500 stands for zero in the data rows.
Some points, one per row:
[689, 392, 416, 453, 549, 505, 529, 541]
[474, 617, 486, 429, 507, 442, 533, 564]
[439, 463, 587, 414, 591, 503, 596, 509]
[668, 378, 477, 548, 529, 524, 478, 486]
[491, 457, 524, 620, 456, 529, 421, 441]
[459, 494, 502, 495, 503, 490, 501, 520]
[798, 254, 523, 785, 463, 618, 350, 312]
[515, 400, 630, 311, 595, 479, 661, 413]
[384, 583, 572, 529, 422, 489, 454, 463]
[492, 455, 525, 495, 511, 513, 503, 489]
[520, 473, 495, 499, 490, 497, 491, 510]
[488, 659, 472, 527, 292, 490, 407, 452]
[490, 526, 455, 251, 594, 452, 620, 617]
[903, 653, 309, 0, 530, 264, 711, 698]
[556, 510, 467, 363, 528, 440, 585, 563]
[348, 627, 551, 445, 496, 460, 526, 513]
[680, 375, 444, 553, 507, 530, 467, 490]
[485, 458, 511, 538, 549, 518, 501, 483]
[513, 527, 499, 478, 489, 494, 513, 512]
[279, 572, 532, 485, 553, 500, 509, 544]
[495, 502, 487, 488, 507, 500, 497, 512]
[565, 500, 498, 431, 543, 471, 589, 507]
[178, 430, 701, 929, 291, 630, 202, 190]
[621, 465, 484, 500, 479, 500, 494, 497]
[692, 399, 454, 538, 524, 518, 483, 508]
[245, 650, 536, 340, 565, 454, 574, 595]
[278, 654, 554, 432, 450, 471, 494, 497]
[579, 358, 556, 513, 528, 536, 502, 477]
[311, 643, 526, 337, 660, 463, 590, 577]
[408, 527, 495, 453, 525, 507, 525, 540]
[566, 467, 537, 356, 598, 484, 642, 516]
[355, 580, 526, 474, 508, 493, 507, 506]
[568, 421, 485, 545, 506, 516, 493, 496]
[507, 628, 444, 508, 368, 464, 451, 530]
[658, 503, 477, 415, 498, 465, 523, 537]
[594, 406, 494, 609, 471, 551, 477, 451]
[304, 659, 516, 419, 470, 453, 520, 539]
[353, 686, 409, 588, 403, 454, 442, 570]
[502, 449, 495, 567, 493, 521, 459, 488]
[385, 602, 522, 455, 502, 491, 543, 498]
[445, 602, 456, 494, 453, 478, 490, 532]
[353, 723, 451, 144, 635, 379, 615, 670]
[750, 337, 490, 596, 477, 537, 458, 382]
[419, 608, 490, 336, 554, 432, 576, 596]
[562, 349, 533, 558, 512, 542, 495, 455]
[548, 497, 479, 488, 493, 475, 510, 513]
[465, 521, 505, 491, 494, 497, 513, 514]
[528, 518, 444, 659, 373, 504, 339, 480]
[572, 520, 490, 464, 452, 483, 497, 487]
[472, 511, 472, 439, 545, 472, 535, 545]
[439, 681, 457, 518, 363, 449, 445, 537]
[255, 516, 600, 663, 540, 552, 474, 460]
[498, 525, 549, 545, 443, 503, 472, 428]
[674, 342, 476, 500, 592, 535, 537, 505]
[643, 321, 482, 759, 406, 574, 387, 414]
[418, 628, 457, 552, 453, 496, 436, 551]
[392, 539, 531, 588, 425, 513, 431, 471]
[499, 601, 434, 389, 485, 451, 522, 579]
[858, 238, 401, 505, 609, 527, 516, 537]
[435, 569, 513, 419, 514, 469, 531, 524]
[574, 482, 477, 559, 476, 510, 464, 475]
[681, 380, 483, 540, 489, 533, 469, 418]
[359, 609, 513, 373, 596, 495, 597, 594]
[658, 258, 511, 672, 433, 566, 414, 397]
[579, 449, 501, 501, 515, 515, 516, 468]
[533, 472, 489, 506, 520, 513, 535, 525]
[0, 999, 484, 0, 808, 217, 988, 961]
[975, 431, 339, 614, 306, 487, 391, 505]
[465, 571, 497, 492, 479, 479, 484, 521]
[864, 361, 417, 550, 457, 534, 433, 412]
[625, 350, 468, 512, 604, 541, 522, 507]
[438, 554, 470, 536, 433, 497, 460, 523]
[633, 352, 406, 805, 463, 594, 401, 471]
24 more points follow, each with its number after it:
[500, 501, 505, 457, 512, 496, 504, 504] 0
[0, 805, 800, 481, 692, 501, 576, 590] 1
[466, 550, 504, 430, 529, 474, 542, 528] 2
[504, 501, 509, 513, 500, 503, 482, 499] 3
[397, 623, 527, 476, 471, 487, 505, 495] 4
[643, 452, 489, 514, 481, 501, 494, 467] 5
[451, 527, 531, 521, 466, 503, 486, 510] 6
[236, 665, 524, 499, 531, 496, 502, 580] 7
[484, 292, 566, 999, 322, 661, 211, 143] 8
[0, 636, 660, 723, 466, 570, 400, 427] 9
[381, 624, 503, 471, 476, 471, 489, 526] 10
[498, 477, 513, 690, 440, 538, 419, 429] 11
[643, 444, 462, 472, 508, 497, 502, 515] 12
[999, 0, 242, 633, 691, 617, 523, 543] 13
[978, 363, 417, 624, 373, 524, 431, 370] 14
[699, 367, 406, 471, 640, 541, 568, 546] 15
[403, 551, 541, 492, 490, 510, 496, 484] 16
[208, 489, 674, 570, 569, 530, 526, 428] 17
[507, 491, 516, 400, 577, 483, 617, 544] 18
[401, 592, 513, 357, 503, 458, 546, 546] 19
[694, 331, 525, 748, 363, 588, 397, 347] 20
[535, 425, 528, 555, 490, 506, 477, 440] 21
[418, 612, 510, 352, 592, 418, 602, 567] 22
[447, 365, 564, 864, 416, 602, 393, 358] 23
Which two of these numbered points are nearest to each point below by angle, seen from the average point of the first points? Their numbers follow each, nearest first.
[531, 450, 508, 526, 501, 502, 492, 473] > 21 20
[910, 216, 492, 589, 505, 577, 462, 399] > 5 14
[506, 450, 533, 644, 434, 545, 420, 398] > 8 11
[0, 704, 706, 452, 684, 500, 605, 625] > 1 7
[485, 470, 523, 532, 490, 515, 508, 486] > 23 21
[612, 456, 473, 458, 507, 486, 502, 505] > 12 5
[757, 276, 493, 789, 397, 602, 346, 335] > 20 21
[547, 442, 518, 503, 534, 526, 506, 447] > 21 5
[272, 539, 569, 610, 512, 533, 439, 472] > 9 17
[364, 349, 601, 823, 420, 597, 339, 346] > 23 8
[566, 453, 457, 450, 577, 508, 509, 562] > 15 13
[517, 686, 386, 687, 307, 481, 346, 537] > 11 6
[230, 602, 575, 386, 593, 458, 624, 560] > 1 2
[418, 393, 571, 809, 454, 592, 367, 407] > 23 11
[468, 552, 535, 534, 417, 490, 462, 475] > 6 9
[518, 417, 540, 685, 411, 541, 397, 405] > 8 11
[500, 495, 488, 483, 517, 506, 496, 510] > 0 17
[736, 437, 401, 480, 515, 494, 500, 551] > 12 13
[500, 529, 497, 549, 483, 502, 472, 500] > 11 3
[0, 729, 672, 439, 488, 491, 527, 443] > 16 4
[637, 451, 463, 477, 563, 517, 544, 525] > 15 12
[436, 374, 571, 622, 516, 580, 472, 440] > 23 21
[450, 496, 535, 518, 525, 515, 508, 486] > 17 9
[881, 443, 405, 360, 492, 461, 548, 540] > 12 5
[496, 496, 499, 452, 545, 499, 511, 520] > 0 18
[339, 525, 533, 622, 459, 526, 447, 452] > 9 6
[999, 393, 411, 618, 236, 508, 372, 398] > 14 5
[666, 500, 446, 536, 442, 493, 457, 499] > 14 5
[474, 508, 518, 500, 478, 496, 489, 496] > 6 9
[520, 500, 506, 449, 538, 494, 547, 527] > 18 22
[600, 448, 491, 598, 454, 528, 433, 463] > 20 8
[54, 611, 614, 526, 514, 499, 497, 499] > 16 9
[808, 589, 346, 590, 261, 470, 361, 498] > 14 5
[407, 631, 430, 610, 390, 502, 397, 498] > 6 9
[468, 466, 517, 493, 512, 504, 512, 467] > 17 21
[999, 77, 502, 999, 307, 718, 223, 141] > 20 21
[320, 429, 567, 715, 477, 557, 353, 421] > 3 23
[423, 533, 501, 499, 502, 492, 522, 528] > 7 1
[439, 278, 552, 999, 273, 716, 165, 199] > 8 11
[448, 519, 501, 488, 494, 497, 490, 500] > 16 9
[492, 566, 529, 489, 468, 493, 511, 496] > 4 10
[930, 294, 496, 999, 186, 601, 158, 256] > 20 8
[497, 458, 521, 476, 495, 502, 528, 501] > 0 18
[395, 463, 557, 518, 502, 515, 499, 442] > 17 9
[246, 628, 576, 534, 429, 504, 457, 499] > 16 9
[363, 628, 541, 466, 475, 475, 503, 492] > 4 10
[449, 547, 509, 474, 497, 494, 506, 500] > 4 10
[539, 450, 549, 608, 452, 513, 431, 437] > 8 11
[410, 538, 528, 473, 508, 482, 526, 508] > 1 16
[359, 545, 515, 490, 531, 501, 505, 554] > 7 1
[429, 612, 519, 452, 438, 475, 498, 473] > 4 10
[543, 477, 491, 495, 541, 516, 515, 519] > 15 13
[665, 389, 501, 709, 339, 558, 387, 368] > 20 8
[344, 542, 553, 437, 533, 505, 534, 511] > 1 16
[507, 457, 488, 566, 506, 538, 457, 487] > 23 8
[419, 408, 523, 539, 578, 528, 537, 514] > 17 9
Here are 24 other points, each followed by its number:
[557, 496, 477, 496, 494, 500, 477, 532] 0
[655, 387, 466, 548, 499, 540, 500, 500] 1
[505, 473, 511, 510, 506, 511, 486, 480] 2
[407, 548, 511, 508, 494, 501, 497, 492] 3
[567, 432, 454, 494, 525, 510, 528, 549] 4
[758, 466, 449, 448, 420, 464, 487, 480] 5
[451, 539, 477, 508, 497, 492, 481, 504] 6
[545, 497, 508, 510, 503, 505, 507, 492] 7
[508, 548, 464, 529, 468, 508, 472, 511] 8
[493, 497, 533, 644, 443, 544, 412, 382] 9
[397, 569, 496, 400, 565, 455, 540, 558] 10
[467, 555, 464, 433, 509, 469, 511, 516] 11
[618, 475, 452, 519, 483, 509, 478, 542] 12
[999, 564, 339, 0, 537, 365, 661, 631] 13
[717, 387, 418, 443, 605, 502, 574, 544] 14
[807, 422, 469, 501, 377, 488, 461, 429] 15
[352, 588, 546, 487, 451, 494, 498, 492] 16
[60, 794, 626, 525, 403, 469, 445, 473] 17
[999, 408, 377, 370, 394, 470, 504, 507] 18
[585, 504, 488, 517, 437, 506, 467, 483] 19
[999, 63, 466, 999, 311, 624, 227, 207] 20
[560, 368, 507, 515, 528, 533, 497, 476] 21
[499, 560, 450, 582, 387, 503, 406, 523] 22
[149, 798, 604, 451, 381, 468, 482, 479] 23
Which two of these numbered points are nearest to each point below by angle, seen from the average point of the first points? Their numbers follow each, nearest first.
[735, 442, 457, 442, 492, 472, 530, 505] > 18 5
[516, 539, 493, 484, 440, 492, 480, 508] > 22 8
[515, 608, 463, 389, 486, 455, 519, 563] > 11 10
[568, 519, 459, 537, 449, 512, 471, 499] > 19 22
[588, 507, 484, 407, 504, 483, 559, 500] > 13 18
[409, 589, 508, 461, 482, 475, 527, 517] > 23 16
[272, 651, 585, 483, 439, 481, 489, 480] > 16 17
[828, 390, 468, 541, 414, 516, 456, 446] > 15 5
[479, 509, 487, 495, 494, 486, 483, 495] > 6 3
[552, 439, 467, 505, 526, 506, 507, 519] > 4 1
[506, 500, 489, 527, 480, 507, 477, 471] > 9 2
[726, 607, 432, 290, 440, 407, 572, 561] > 13 18
[502, 541, 465, 504, 490, 499, 499, 513] > 8 6
[575, 528, 464, 474, 459, 477, 502, 509] > 5 18
[555, 525, 476, 444, 492, 457, 509, 512] > 13 18
[612, 417, 488, 526, 511, 526, 500, 521] > 1 21
[428, 515, 471, 569, 484, 515, 437, 491] > 6 9
[999, 294, 327, 514, 337, 507, 459, 438] > 15 5
[432, 582, 514, 449, 482, 467, 502, 509] > 23 17
[260, 655, 523, 256, 620, 395, 630, 687] > 10 11
[376, 763, 452, 362, 474, 399, 553, 617] > 11 10
[827, 253, 439, 595, 551, 547, 486, 497] > 1 12
[266, 542, 558, 371, 663, 457, 634, 609] > 10 11
[222, 642, 536, 471, 490, 462, 508, 498] > 17 3
[953, 469, 433, 356, 473, 467, 513, 529] > 18 5
[504, 547, 447, 529, 440, 505, 441, 535] > 22 8
[604, 518, 433, 603, 375, 510, 413, 460] > 19 22
[344, 561, 477, 568, 475, 505, 473, 531] > 6 3
[999, 132, 337, 649, 528, 570, 458, 466] > 1 12
[511, 528, 493, 456, 464, 470, 511, 511] > 11 13
[499, 601, 418, 507, 466, 496, 452, 574] > 8 22
[0, 831, 535, 21, 793, 385, 840, 799] > 10 11
[521, 470, 504, 493, 510, 505, 508, 505] > 21 2
[819, 405, 450, 553, 441, 512, 481, 465] > 15 5
[952, 415, 427, 469, 370, 462, 460, 444] > 5 15
[406, 522, 557, 654, 397, 532, 370, 400] > 9 22
[555, 485, 477, 471, 474, 497, 489, 500] > 5 18
[452, 659, 449, 532, 410, 473, 442, 539] > 8 22
[403, 510, 537, 465, 511, 498, 535, 511] > 16 3
[0, 754, 749, 357, 484, 404, 573, 447] > 16 23
[999, 228, 314, 369, 704, 499, 590, 619] > 14 4
[424, 509, 503, 501, 521, 500, 496, 507] > 3 6
[855, 411, 427, 524, 392, 509, 451, 450] > 15 5
[492, 550, 417, 549, 466, 500, 456, 545] > 8 22
[473, 534, 517, 489, 505, 482, 500, 513] > 17 23
[478, 561, 461, 488, 477, 505, 504, 540] > 6 23
[453, 446, 522, 765, 452, 597, 386, 394] > 9 2
[872, 486, 428, 333, 427, 455, 525, 531] > 18 5
[553, 496, 494, 436, 537, 487, 517, 529] > 13 14
[613, 451, 481, 487, 487, 493, 505, 480] > 15 5
[847, 350, 386, 294, 636, 463, 644, 617] > 14 13
[537, 410, 518, 524, 542, 519, 514, 479] > 21 2
[376, 515, 530, 508, 540, 507, 505, 503] > 3 16
[598, 579, 382, 465, 446, 466, 456, 598] > 0 12
[606, 478, 479, 493, 513, 500, 500, 512] > 18 12
[146, 597, 601, 540, 540, 506, 504, 487] > 3 17
